(in the rows, 128 means zero)
Rotation paths and how fast each direction turns (degrees per step)
Each turn is a multiple of 5 degrees from 10 to 175, or 0.
path 1
[128 121 122 114 135 128 123 123 134 128 123 143 120 124 135 122 138 121
 128 127 131 131 136 123 134 120 127]
[131 123 127 121 136 133 130 121 129 127 126 146 125 122 135 124 140 123
 125 127 131 124 134 119 132 118 132]
[128 117 121 120 138 132 131 119 127 132 127 142 121 125 132 122 134 126
 129 126 134 124 134 117 131 120 123]
[128 120 122 121 134 131 124 118 132 126 120 147 120 125 133 130 129 123
 127 122 132 126 134 119 130 121 126]
[132 123 127 124 135 133 129 118 129 128 119 141 126 128 136 128 133 128
 127 119 132 120 137 112 128 119 128]
[129 120 120 117 136 129 123 121 133 131 119 135 123 130 135 123 130 127
 130 120 132 123 139 115 130 120 122]
[131 126 126 117 133 129 120 123 136 125 118 141 125 127 138 125 134 124
 127 121 130 127 139 119 131 119 131]
[132 124 126 116 136 130 128 123 131 129 123 136 128 126 137 119 141 126
 129 125 130 123 139 115 131 118 130]
[127 120 121 114 137 128 124 123 133 130 124 140 121 124 134 120 137 122
 130 128 131 130 136 122 134 120 125]
[130 123 127 120 135 132 127 121 131 125 124 148 123 122 135 125 140 122
 125 127 131 127 133 121 132 119 132]
[130 118 123 121 138 134 132 119 127 130 127 142 123 125 132 123 136 127
 129 126 134 122 134 115 131 119 125]
[127 119 120 121 135 131 125 118 131 128 122 145 118 126 132 128 128 123
 129 122 133 126 134 119 131 121 123]
[132 123 127 124 134 133 126 118 131 126 119 143 125 128 136 128 132 127
 126 118 131 121 136 114 129 119 130]
[130 120 121 118 136 130 126 120 132 131 120 134 125 130 136 122 132 129
 130 120 132 121 140 113 129 120 123]
[129 124 123 116 133 127 119 123 136 126 118 139 122 128 136 124 133 123
 128 121 129 128 139 120 131 120 128]
Speeds:
[127 125 127 132 129 130 131 125 125 128 130 133 126 127 126 131 126 127
 127 128 130 127 125 128 127 128 127] -> 45
[128 130 125 127 129 125 131 128 129 127 124 128 130 128 129 130 130 124
 130 128 132 129 124 125 128 126 127] -> 0
path 2
[131 136 136 130 127 126 129 122 134 127 117 119 121 137 134 120 136 121
 133 136 139 134 129 130 125 125 126]
[132 141 140 134 128 125 127 124 136 128 119 117 125 135 122 122 135 122
 135 135 129 125 132 129 133 130 122]
[132 136 129 131 130 131 131 125 142 122 119 117 127 133 129 123 134 124
 137 141 137 130 127 129 124 132 122]
[130 136 141 129 125 123 126 121 138 126 117 124 120 134 128 122 134 117
 132 138 137 129 128 125 129 128 127]
[134 138 134 133 128 126 128 123 142 127 120 120 131 132 117 124 132 123
 136 139 132 123 129 129 131 131 122]
[131 134 131 126 128 127 130 122 143 124 119 125 128 132 129 124 131 119
 136 142 141 131 128 126 121 129 124]
[133 136 141 130 128 117 128 120 138 131 119 127 126 133 121 120 130 120
 131 139 134 126 130 124 129 125 127]
[135 137 129 128 129 126 130 120 141 128 122 122 137 133 119 125 129 124
 137 141 135 126 129 130 124 128 121]
[131 135 135 123 130 122 132 121 137 129 118 128 128 134 131 120 129 120
 134 141 137 132 133 124 119 122 125]
[136 138 137 131 130 118 131 118 136 136 121 122 131 136 119 120 131 125
 132 138 132 126 131 129 128 123 124]
[133 139 129 124 130 129 133 121 135 130 121 120 136 135 126 124 130 125
 138 138 136 131 133 132 121 124 119]
[132 137 137 128 134 121 133 122 132 133 118 122 124 136 131 117 132 123
 131 138 133 133 135 125 123 120 124]
[135 140 134 132 128 125 130 119 133 133 121 116 132 138 121 121 135 128
 133 134 133 128 130 136 129 126 122]
[130 141 133 125 131 132 131 126 134 126 118 117 128 135 132 123 133 121
 138 136 134 133 135 130 122 125 119]
[133 137 137 134 131 121 131 123 135 131 118 117 120 136 129 117 136 126
 130 138 132 131 130 127 130 125 126]
Speeds:
[128 131 129 126 133 129 124 126 131 125 129 130 130 127 129 127 129 132
 125 125 129 129 127 127 130 128 128] -> 0
[130 127 126 133 131 125 129 129 129 129 129 126 128 127 124 126 128 133
 126 130 125 126 127 127 130 129 129] -> 140
